Where one turn sends some rows of the set: a few examples, then the rows asked
retug: [ 24  -6 -26   8   5 -39 -18  25  30  36 -15 -18   0 -10 -27  43  -7 -16
  -3 -36 -38  19 -12   6 -10  20 -12  13]
geg: [-29   2 -16  23  -9  18  -1 -27   9  33 -32  12 -31 -34  -7 -62  18  16
  20 -23  22   8  16   2 -12  -7 -22 -12]
paru: [ -2  23  -6  13 -14  60   8  17 -34 -29  24  17 -28  34   2 -21 -23 -10
  18  20  -2 -15 -32 -28 -55  -2  -3   6]
kamok: [ 25 -17 -25 -25   0  35   9  48 -58   3   5  17 -11  32  19  -3 -36 -17
  25  30 -21 -29 -14 -40 -30  -4  30   1]
femu: [ 10 -24  -4   9  10 -15 -10  47  -2  55 -11 -14  22  23  -1  47 -26   1
 -12 -38 -33  -2  -5 -12 -14  53   0   2]
torum: [-17 -13 -39  23  21  26 -35  26   8  53   1  17 -29 -39 -10  -3 -15 -10
 -30 -30 -23  12  24  36   1  12  14 -25]
kuros: [ 35 -20 -13  -4  -4  37  18  21 -48  18   4   9  -3  22   3  -8 -25   3
  17  18   5 -45 -45 -64 -36   6  15  15]
Dal: [ -8 -17  24   6  31  33   9   1  -9  62   9  19 -23 -30  10 -47   3  11
  21 -30  30 -16  18 -33  -6 -17 -16 -33]
Kir: [ 26  28 -35  14 -21  35 -22 -15  -3 -42   8  27 -31   3  -4  -1  -3 -14
  33  32  -7   0 -15  14 -33  -3  16  22]
nofus: [ 46 -21 -43 -12  -5  20  -6  15 -21 -13 -26  20 -13   3   0  30 -22 -20
  45  49 -15 -13 -22   1 -10 -17  33   2]
konut: [ 19  -6 -21 -25 -52 -11  56  13 -13  19  30  -7  -2  23 -16  38   9 -31
  -2  12   1  27  -8 -22   1 -25  17  10]
Zupa: [ -4 -51   5   2   3  24   0   2 -11  83 -29  23  -1 -28  12 -36  -6  16
  30   6  16 -14  21 -15  12  31   4 -32]
zemu: [  5  12  -4 -14 -57   3  41  10  -6   8  30  13  -7  23   3  38  21 -27
  -2  13   6  28   8  12  14 -11  36  21]
rupi: [ 40   7 -37   7 -33 -25  39   4 -23  21 -14   3  -3  44  18  35 -24 -29
  29 -27 -18  23  10 -44 -40  15   0   0]
mazaf: [-22 -18 -16  46  26  48 -29  25  10  40   9   5 -22 -37 -24  13 -18  -1
 -29 -34  -3  18  -2  11 -15  11 -12 -41]
kidol: [-14  -7  -9  17  -9  30   6 -22  13  52 -27  13 -30 -39  -7 -70   7  12
  14 -14  16   3  26  -2 -15   4 -27  -2]
kib: [-29 -11  16   9  23  29   5   4 -22  46   5  17 -20 -17  17 -54   9  23
  21 -43  30 -11  16 -35 -11 -11  -6 -35]
Pumef: [ 37 -20 -29   9  14   5  -9 -43   6  67 -23  18  -8 -41  -9 -25   1  20
  26 -14  30  -2  13  -6  -4   0 -12 -36]
Refo: [  3  23   7  23 -17  60  -2   1 -23 -17  19  29 -18  18  13 -26  -1   7
  17  16  12 -37 -27 -27 -33  19  19  42]
Dom: [  4   6 -14   3 -40 -30  45  23   9   1 -23   5 -27  12  11  24   1 -55
  48 -11 -30  33   4 -23 -21 -11  -4  17]
Ruban: [-14 -56  -6   4   5  14   1   6 -28  71 -35  15   5 -20  15 -27  -6  24
  33  -7  20 -14  13 -27  12  21  10 -45]
gope: [ 11   9   5   6 -50  27  42   1 -13   4  38   3   8  37  -3  50  12  -7
  -8   1  23  31   2 -11  -6  -1  20  11]
nusik: [-23  28  11  21  -2 -19 -12  28  39  20  10  -3 -18  -2 -17  13   9 -22
  -7 -36 -31  12 -15  25  -8  20 -17  20]
ronab: [ 11 -10 -19 -11 -65   9  47  13 -27  17  40  -6   8  33  -4  30   5 -11
 -11   2   3  31  11 -39 -14  16  21  20]
Nebuz: [-11 -31 -35  17  29  21 -17  34   0  66  -3   0 -20 -32 -29  10 -28 -15
 -28 -23 -15   8 -11  12  -6  -2  -9 -51]
bamam: [ 33  19 -15  12  -7  31  -5 -17   8 -22 -14  29 -26 -14  -5   4  12 -12
  32  28  12 -26 -42   6 -15 -28  21  38]
lif: [  2  12   9  30 -44   7  35   6 -22  21  -2  25   2  64  31  41 -21 -21
  34  -7   0  14  -7 -18 -27  50   5 -17]
sal: [-22  17  35  23  19   5  -3  47   7  39  23  -2   1  31   4  29 -11  -5
 -19 -50 -18  -3 -18   3 -19  36 -10  -4]
Zatuz: [-24 -25 -37  23  15  29 -33  36  -7  58  26   7 -20 -30 -14 -13 -23  -7
 -29 -33 -24   6  14  -4 -13  38   3 -32]
Velu: [ 22 -25 -46   4   6 -12 -16 -38  -6  51 -36  14  -8 -38  -7 -26   8  22
  32 -20  23   1  12  -4   4  -4   1 -41]
gaz: [ -7  31  26  18 -23 -10  28  14   2  -2  20  38 -24  28  33  35  13 -47
  53 -14  -6  17  -6  -7  -8   3  14  -8]
nasot: [ 48 -21 -44 -21 -11   5   4  14 -24  16 -29  16 -11  -8   4  -5  -9 -18
  30  38 -17 -39 -27 -23  -7 -10  38  39]

kamok -> nofus
zemu -> gope
Now find these:
kib -> Ruban
retug -> nusik
rupi -> Dom
nasot -> bamam
mazaf -> Zatuz
Pumef -> kidol

Where one turn sends some rows of the set: a few examples, then the rows asked
kaviz: [-49 -15  43 -41 -42  34  17  11   9  -7  42  -1 -22 -25   3 -26  30   9
  -8  51 -18 -55  -6  17 -21 -15 -45 -43  10  47 -34  23]
Mafa: [ -1 -13  60  17 -18   8  -1   8  12  25 -54  10  -6  23  20  -5  52 -21
 -28  24  17  11 -33  10   9 -25  -2 -39 -41   3  24  28]
Zino: [-12   1  36  35 -25  -1  -9  12  -1  40 -52   5  13  26   3 -23  47 -23
 -18  24  12  15 -20   0   7 -31  -5 -26 -42  34  21  34]
zubur: [-29  -8  20 -27 -16  41  16  48  53  17  14 -22  10 -25  -3  14  26 -19
  18  -2   2  30 -14 -46 -10  30  43  -8  28  29 -54   1]
subir: [-37   4  31  27 -24  -4  -8  22 -21  40 -41  18  -7 -10   1  -1  61 -25
 -28   7   9   4   9  13  27 -11 -12 -16 -44  48  31  26]
rizi: [-11  11  25 -32 -35  71   1  21  24  40  26  25 -24 -43  -9  31  20  -8
 -61  43 -34 -63  -8  17 -15 -24 -14 -41   1  49  -9  20]
zim: [-34  37  44 -19 -34   4  -3  18  50   5  29 -51  20  -2  42  42  32  -3
 -61  20  -2  34  27 -47 -28 -17  29  -1  -1  33 -10   5]
fumuk: [  6  -6  38 -39  -6  56  -8  12  20  19  33  20 -20 -44   1  15  38  -5
 -46  56 -25 -64   1  11 -30 -25 -18 -24   9  66 -13  17]
Tufi: [-34 -30  25 -60 -27  -1  27  45  48   6  12 -29  10  23  12  17  26   4
 -23  24  12   1   3 -82   5  56   6 -34 -17  22   2   4]
Mesi: [-32  -6  16 -54 -20  -9  40  14  34   8   8 -46  31  25  36   1  25   8
 -35  16  27  -1  -4 -66   3  43  13 -44   1  18 -15  -6]
zaf: [ -7 -13  52  12 -39   6  -4  17  10  20 -29   2 -37  13  23   3  49 -28
 -49  20  30  -1 -17  16  32 -25 -37 -48 -44  -1  14  17]
Gutu: [-27   8  26  25  -7  -9   5  15 -22  16 -52  -4   1 -12  10 -25  71 -26
 -18  28  10 -11  13  -2  17 -29  -4 -20 -35  57   5  33]
Fetar: [-15  -8  31  10 -25  45  36  32  79  -1  44 -16  28  27  26  12  30  -7
 -46  47  19  -5  26 -20  -4  12  42 -41  29 -14 -26  23]
nipu: [-17 -12  43 -40 -42  63   9   9  34  32  32  20  -5 -33  -6  25   8  14
 -26  51 -38 -59 -25   0 -22 -15 -15 -24  13  61  15  29]
vogi: [-29   1  37 -16 -26  50  14  42  45  13   7 -22   6 -15 -20  19  37 -19
   6 -10 -13  41  -5 -57 -37  22  43 -13  -4   8 -45  11]
puba: [-37   9  48  -1 -52   2 -10  23  70  12  29 -48   8  -7  28  55  19   1
 -47  22  -3  27  48 -42 -40  -3  28 -24 -22  23  -6   3]
ginik: [-23  -9  19 -14 -25  44  16  27  39   8  31 -24  37  -9 -26   5  44 -13
  -7 -10  12  32   4 -50 -15  22  30   2  25  28 -65   7]
lifu: [-65   8  28 -35 -61  49  26  24   4  13  30  10 -25 -21 -13 -11  10   5
 -14  33 -31 -53 -23  16  -4 -10 -42 -54   2  44 -22  33]
Besaf: [-41 -12  51 -12 -52  50  33   4  16  -2  46 -15 -27 -40 -21  -4   2   9
 -18  43 -15 -54 -23  15 -18 -13 -35 -50   9  35 -26   4]
bekub: [  6  -5  64   9 -12   6   2  11  11  -8 -38 -19 -26   2  34  -9  60 -40
 -49  37  23 -12 -26   9  19 -49 -24 -47 -33  13  -6  17]
Fedu: [ -4  -9  69  10   5  -3  -8  33   7  33 -33 -17 -16  15  38  -4  53 -33
 -54  23  22   8 -28   7  13 -29  -9 -49 -45   7   9   7]
rotib: [-36 -15  48 -39 -68  46  23  -4  30  22  30   1 -10 -31  -5   7   8  18
  -7  45 -29 -57 -30   7 -32 -14 -34 -48   5  52  -6  24]
nebol: [-19  22  29  -3 -31  -6  -8  16  59   9  21 -47  -1 -20  36  49  30  -7
 -46   7   1  51  27 -31 -44   4  31 -12  -4  32 -14 -19]
gusi: [-41   4  45  31 -10 -20 -15  34 -23  41 -38 -17   7  17   5 -28  47 -19
 -31  24  11   9   4   3  13 -22 -16 -38 -37  42  12  21]
lirof: [-17  -7  21  23 -25  41  30  46  78   2  31 -22  15  44  10   3  19   3
 -45  53  -4  -1  29 -52 -15  21  31 -63  -1 -11 -21  26]
Gegi: [-16   2  13  32 -34  36  18  43  88   1  48 -37  11  20  26  11  15  -7
 -39  60  -1   5  23 -32 -12  -1  25 -53  27  10 -28   7]
rop: [ -8  -6  36 -22 -15  70  18  18  14  12  45  11 -25 -48 -30  21  15   5
 -41  50 -31 -62   0   0 -14  -7  -7 -19  10  65  11  14]
lev: [-29 -10   7 -36 -15 -23  32  37  40  -7  13 -26  -4  40  33   0  23   6
 -28  35  19  16  -2 -64   6  53  10 -36   3  26   3  -3]

Gegi -> lev
zim -> Fetar
Now find these:
Fedu -> Besaf
nipu -> Mafa
lirof -> Tufi
kaviz -> Gutu
rizi -> zaf

Where one turn sends some rows of the set: a few examples, then the rows asked
togi: [-30   9 -50  -3 -34 -17  -3 -33  -4  14  46 -23  24 -22   2 -32  -3  28
   4   4 -23 -12 -41  21  -8 -31 -22 -27   4  36  26  38 -18   2 -27  67
   7   2 -37 -20  -1 -25  10 -50 -14   5   1 -11  -2  27 -16 -22 -24]
sepa: [ 27 -24 -20  45 -24 -28 -16  26   3   9   4 -59  32   7  10  -6  89  12
  -9 -39 -41   4 -41  -8 -14  24 -22 -20   1 -47 -29 -16 -78  30 -39  36
  38  24   4 -45  16 -25   5   9  28  20 -61  34  30  10 -18 -19 -22]
morap: [-47   5 -43  56 -21 -52  42   8  46  49  36 -37  42   0 -18  57   0 -19
 -25   6  -7   9   6  56  22  -9  24   9  15   2   1  12 -17  37 -28  -4
  26 -17  18 -11 -17 -26   6  -5  -2 -34 -33 -26  66  20 -32  11 -33]
buro: [-48  -8  -1  22 -68 -50  21 -39 -14  -3  11 -87  29  12  13  12  61 -29
 -51 -20 -29 -17 -22  42  -8 -30 -28 -19  23 -51  34 -12 -37   3 -45  54
   7  21  -6 -40  -4 -30  30  -6   2  35 -54  -3  21  17 -21   7 -18]
kefuf: [-36   8  -4  53  -6 -19  -1   5  28  75  21 -28  27  39  16  16  37  21
 -51   9   9  18  -7  84  51  22   5   1 -41 -21  47  22 -45  33   0  78
  -6  30 -29   6 -23  -5   9  -9   0  19 -50 -49  39 -31 -46 -50 -15]
ripu: [-29   0 -15  53 -25 -43  53  -2  33  49  34 -38  49 -16 -32  51   0 -12
  -9   5 -31  -4 -17  60  31 -11  25  -3  38  -6  -9   0 -26  20 -27 -10
  13   4  19  -1 -30 -28  15   2 -11 -39 -33 -12  61  31 -29  19 -30]
pigu: [  6  -1 -19  40  30 -18  12   9  14  10  56  -1  67 -29  -7  34  20  37
  19 -32 -30   2 -29  10  31 -22  -2  -3 -55   1   2  22 -34  38 -40 -18
  15  14  43 -47  -7  -7 -30  25   8  -4 -17  15  21  14 -27   2 -56]
tilun: [-31 -11  13  15 -54 -57  33 -42   1  -9   1 -86  41   5  14  12  60 -17
 -47 -26 -21 -10 -17  33 -12 -20  -8 -18 -12 -51  22  -3 -48  12 -46  46
  12  18   4 -34   1 -23  28 -19  -9  51 -51 -20  59  -6 -15   2  -9]
defig: [-38 -18   4  13 -55 -52  18 -43   2 -19  10 -72  32  14   8   6  65 -24
 -44 -17  -9 -11  -6  46 -25  -9 -13  -4  -5 -40  21   5 -34  14 -49  62
  19  14   4 -29 -16 -22  45 -28   2  40 -51 -25  39  -7 -28   1 -17]
medi: [  5 -14 -29  48  18 -19  12 -16   0  19  66 -25  55 -24   5  44  24  22
  25 -36 -54  -5 -32  23  18 -30   4   1 -58   3 -12  32 -34  36 -39  -6
   9   8  42 -61   1  -6 -15  20  21 -10 -12   9   1  36 -19  10 -57]
Let: [-15  22 -21  31 -11 -32 -28  22 -34  67  10 -31 -20 -19   8  -1   8  -4
 -10  13 -49  13   4  33   9  -1  19 -17  -4  43 -26 -11 -22  39 -41  40
   2   4 -33 -16  16 -35  12 -37  53  -4   3  13  23  10   8 -34  -5]
peg: [ 20 -34 -27  45 -17 -15 -39  31   3   9  13 -55  26  21   6  -7 100  -6
   4 -32 -40   1 -25   3 -23  31 -24  -5   2 -32 -39 -11 -68  26 -49  46
  38  22   3 -41   7 -26   6  -2  42  19 -53  25  15  14 -22 -15 -21]
pibaf: [-23   2 -32  42 -22  12  -9  21 -22  45  25  -1 -12 -19  15 -25   5  31
  -5  -6 -27   8 -37  12  11 -14  15 -13   4   7   8  -2 -36  28 -33  86
  16   2 -32   6  -7 -22  26 -51  -7  30  22  -7  24  20  -2 -54 -12]
Mepa: [-28   2   7  52  -8 -19   6  -6  32  71   8 -18  39  17  20  29  28  37
 -46  13 -10  12 -30  80  49  12  13 -10 -32 -28  57  20 -48  11  20  73
 -32  31 -25  12 -29   2   4  12  -3   2 -39 -36  24 -15 -45 -51 -15]
buv: [-23   4 -70  16 -44 -27 -16  13   5  71 -11 -27   1 -41   0 -19  -9   2
   0   5 -31  -3 -33  19  10   0  11 -17  24  32  30   2 -24  19  -4  65
  15 -26 -38 -10  20 -38 -15 -52  19   1 -15 -10  23  28 -17 -27 -40]
sufep: [  6 -28  -5  41 -24 -19 -15  27 -30  13  21 -48  15  28  19  10  82   6
   1 -41 -45 -10 -36   0  -2  21 -32 -21   6 -48 -18 -32 -67  21 -41  55
  13  39  -8 -51   6 -24   9   0  49  12 -55  39   9  31 -11 -13 -27]
susa: [-19  -5 -35  46  30 -37  18  -4 -15  20  67 -19  60 -34   6  61  15  26
  17 -24 -32  -7 -37  12  27 -23 -16  -7 -31   2  20  22 -31  28 -44   0
  12  17  39 -52 -24   0 -35  33  15  -1  -3  24   8  42 -22   4 -63]
Zak: [-54  16   7  52  -6  -5   5  -1   2  81  26 -33  29  34  23  23  33  47
 -53  -2 -14  10 -36  79  48  -2   0  -5 -27 -33  71  14 -36  10   1  73
 -25  42 -30  -8 -18   5  -1   5  14  16 -36 -37  12 -31 -37 -39 -23]
gipun: [-37  33 -47   4 -15 -66 -28 -26 -18  57  13 -55  28 -34  10  -9  11   0
 -19  28 -40 -10   5  20 -21   1 -26 -16 -11  50   4   4 -20  16 -19  71
   5  -2 -39 -41  32 -16  -6 -23  17   1   3  18   8  -9  11 -24 -12]
nis: [-22  22 -42  34   0 -31 -24  28   5  67  25 -50  35   7   3   2  50  21
 -23   4 -43  20 -36  42  43  18 -31  30  -9   6  52   7 -48 -32  -5  56
   2  48 -10 -24  32  -4 -68  41  27  15 -51  19 -15 -16 -43 -48 -53]
bimol: [  7  14 -24  26  -7 -37 -16  25  26  42   7 -43  52   1  -3 -13  50  21
 -22 -11 -39  32 -33  40  43  19 -37  20 -25   7  61  36 -61 -13 -11  48
  11  49  -8 -37  42  -2 -69  43  26  15 -47  -1   5 -24 -51 -65 -49]
Fus: [-49   1 -43  69 -12 -32  67  15  17  73  42 -41  41  -3  -8  67   0  -6
 -18  -4 -19  -9 -16  45  41 -19  21 -15  25   5   8 -14 -15  20 -17  -6
  13  -2  18 -15 -23 -17   3   1   3 -29 -39   0  51  31 -26  17 -34]
kinit: [-35 -11  27  15 -51 -57  23 -44   0  -7  -2 -69  34  -3   5  -2  60 -25
 -51 -14 -39 -22 -25  49  -9  -6 -17   1  17 -58  23  -1 -45   2 -32  71
  -1  12  -1 -28  -9 -19  41 -14 -15  45 -43  -3  31  -4 -27  -2 -17]
pesu: [-39  10 -25  56 -22 -49  63   7  48  54  32 -44  53   0 -17  51   3   8
 -30  -5 -18   4 -10  49  33 -14  27  -3   5   4 -10   1 -12  22 -31 -20
  19  -2  19 -14  -8 -21 -14   0 -12 -27 -31 -22  68   9 -33  23 -21]
Rok: [  0 -14 -32  39  36 -21  -8  10  15  12  65   3  62 -19  -1  45  24  19
  31 -28 -22   7 -13  10  14 -22  -7   8 -54   5  -2  30 -39  44 -39   2
  14   3  40 -51 -16  -3 -26  15  13  -5 -10   3  19  38 -24  -6 -60]
zeg: [  6   5 -46  47 -13 -32 -18  15  19  73  17 -52  49  -2  -1  11  50  11
 -10  -8 -52  26 -31  51  41   7 -17  38 -33  12  55  29 -57 -15  -6  54
   4  42  -4 -38  50  -1 -65  42  26  10 -26  -2 -11 -18 -33 -56 -47]
taz: [ -2   3 -44  32  10 -39 -36  21  26  43  18 -44  52   3  -3 -10  50   9
 -20  -4 -42  29 -17  44  30  21 -43  37 -33  18  54  33 -51  -9 -11  64
  25  36  -5 -34  32   0 -75  30  17  26 -37  -9   1 -19 -46 -58 -47]
lurus: [-19  28 -27  27  -2 -33 -25 -22 -32  49  43 -23   6 -26  24  11  14  27
  -2  25 -19  12   7  17  -8 -35  -7 -29 -35  35   8  27 -39  23 -34  61
 -17  36 -27 -28  -1  -6  25 -18  23   1  23  -6  17  19  15 -69   7]
vef: [-28  22   7  47 -19 -16   5   5  32  72  14 -34  34  39  18  15  43  35
 -58  -6  -3  15 -22  75  59  10  13 -20 -47 -30  47  27 -51  18  -4  56
 -27  36 -34  -3  -8  -6  -5   0   9  21 -51 -46  42 -31 -46 -46  -9]
Buko: [ 19 -23 -23  47 -32 -13 -13  18  -9  24  26 -67  31  25  19   1  96   0
  -4 -44 -63   9 -45  17 -12  29 -21  -9  -9 -37 -31 -19 -77  20 -41  65
  25  23  -2 -48  27 -20  16  13  33  19 -44  35   7   4  -6 -20 -14]

peg -> morap
Let -> buv
Now find these:
Zak -> sufep
kinit -> medi
vef -> sepa

